One turn moves every row onto another: examples first, then more rows asked:
Salu: -11; -156; 75; 177; 112; -156; -109; 71; 16; -94; 95; -130; -238; 46; 185; 107; -37; 162; -151
gusa: 194; -63; -106; -167; -25; -286; -91; 212; 2; 35; -26; -20; 10; 159; -42; 149; -171; 314; 81
bofo: 132; -112; -63; -170; 11; -277; -94; 13; 169; 104; 84; -23; -217; 99; -26; 220; -212; 256; 104
fek: 97; -33; -75; -206; -133; -333; -70; 185; -71; 129; -106; -76; -162; 30; -24; 110; -227; 134; 76
viz: -53; 39; 35; 116; 255; -57; -29; 104; -79; 118; 71; -193; -244; -90; 56; 32; -86; 144; -104
pez: -31; -94; 52; 51; 191; -116; -119; 104; -1; 9; 98; -218; -250; -30; 113; -42; 18; 65; -168
Nito: 74; -40; -45; -152; 13; -148; -182; 297; 110; 121; -132; 18; -167; 12; 16; 214; -95; 327; 86
Memi: 61; -123; 28; 63; 96; -239; 143; 59; -63; 118; -55; -69; -1; 60; -147; -56; -31; 359; -129
tesir: 21; 38; -242; -189; -85; -197; -38; 101; -45; 94; -5; -17; -58; 136; 36; 56; -98; 205; 127
zuga: -100; -109; 184; 102; 106; -139; -9; 141; -74; 22; -89; -67; -168; 8; -6; -28; -14; -2; -167
rugip: 47; -172; -161; -95; 40; -286; -71; 36; 92; 137; -8; 56; -144; 215; -80; 99; -113; 96; 151
gufos: 87; -130; 73; 38; 81; -251; 130; 43; -13; 94; -22; -99; -27; 11; -118; 9; -75; 430; -149
rif: 76; -68; -92; -189; -129; -338; -66; 197; -87; 138; -130; -52; -140; 59; -35; 74; -206; 97; 88
kefas: 20; -90; 112; 30; 230; -46; -53; 26; 34; -74; 111; -150; -262; -27; 98; 94; -130; 147; -165
ser: -3; -44; 29; 93; 254; -18; -37; 45; -60; -37; 71; -114; -238; 43; 40; -8; -36; 23; -133
feku: 64; 10; -118; -106; 32; -110; -178; 310; 23; 152; -151; 57; -148; 56; -30; 126; -24; 236; 112
vep: -125; -174; 116; 79; 249; -142; -33; 72; 64; 82; 52; -211; -190; -88; 104; 109; -156; 214; -120
kisif: 81; -103; -64; -202; -129; -351; -63; 178; -46; 122; -117; -66; -138; 43; -17; 113; -232; 128; 78
sem: -164; -170; 12; 147; 277; -124; -15; 88; -31; 117; -18; -141; -148; 16; 45; -14; -45; 60; -79
pov: -45; -131; -187; -207; -90; -267; -37; 72; 60; 72; -32; -19; -20; 152; 60; 87; -141; 238; 117
Zur: -76; -166; 269; 42; 91; -169; -23; 118; 8; -11; -48; -123; -203; -63; 42; 68; -109; 117; -198
nopog: 87; 18; -16; 85; 155; -65; 164; 112; -74; 201; 44; -62; -125; 1; -102; 94; -95; 386; -78
nari: 196; -21; -145; -157; -14; -253; -94; 228; -33; 48; -32; -7; 9; 169; -60; 115; -152; 278; 97
kifiv: -16; -156; -52; 122; 180; -125; 187; 112; -42; 195; -41; -9; -42; 102; -120; 30; -42; 291; -41
zopu: 21; -54; 35; 199; 121; -112; -107; 80; -51; -77; 102; -123; -263; 45; 168; 59; -3; 122; -140
Vede: -40; -159; 30; 213; 132; -147; -93; 76; -26; -82; 62; -100; -207; 88; 148; 43; 16; 88; -126
mepet: 173; 76; -176; -111; 27; -191; -83; 53; 8; 159; 74; 5; -237; 129; -88; 121; -114; 145; 140
nekal: 163; -87; -131; -151; -8; -281; -85; 217; -6; 40; -48; -4; 32; 192; -57; 115; -156; 275; 93
meru: 124; -19; 31; 54; 91; -210; 127; 63; -89; 121; -8; -93; -48; 9; -133; -27; -46; 395; -146
Kadut: -2; -146; -78; -115; 24; -184; -165; 295; 112; 117; -186; 63; -101; 85; -12; 158; -55; 246; 106
zokuf: 131; 50; 32; -149; -36; -312; -159; 101; 63; 200; 67; 4; -71; 79; 93; 232; -214; 259; -47
ramaz: 15; -140; -18; -91; 3; -369; -135; 92; 72; 198; -43; 77; 30; 211; 41; 143; -145; 125; 9
meva: -63; -162; 57; 57; 201; -143; -111; 100; 28; 9; 79; -205; -221; 0; 109; -51; 29; 50; -160
rubi: -5; 26; 212; 60; 96; -94; -28; 139; -91; 17; -12; -124; -242; -81; 22; 20; -63; 87; -193
Daked: 51; 6; -156; -239; -110; -217; -56; 81; 38; 69; 43; -63; -89; 66; 83; 143; -174; 323; 97
nim: 119; 126; -88; -75; 4; -266; -149; 130; -75; 244; 9; 74; -39; 174; 13; 96; -91; 92; 8
Kisu: 13; -192; 54; 65; 149; -154; 173; 84; 63; 161; 9; -68; -74; 17; -63; 146; -142; 433; -85
Ruvam: -78; -232; 86; 77; 247; -98; -37; 20; 46; -70; 33; -96; -188; 68; 72; 30; -80; 50; -138
Mises: -47; -156; 83; 37; 193; -145; -120; 97; 43; -3; 100; -224; -243; -38; 126; -10; -7; 101; -170

Vede goes to Salu
fek goes to rif
gusa goes to nari
Now these:
rubi goes to zuga
mepet goes to rugip
viz goes to sem
pez goes to meva
Kadut goes to Nito
nim goes to ramaz
kefas goes to ser
kifiv goes to Kisu
Daked goes to tesir
meru goes to Memi

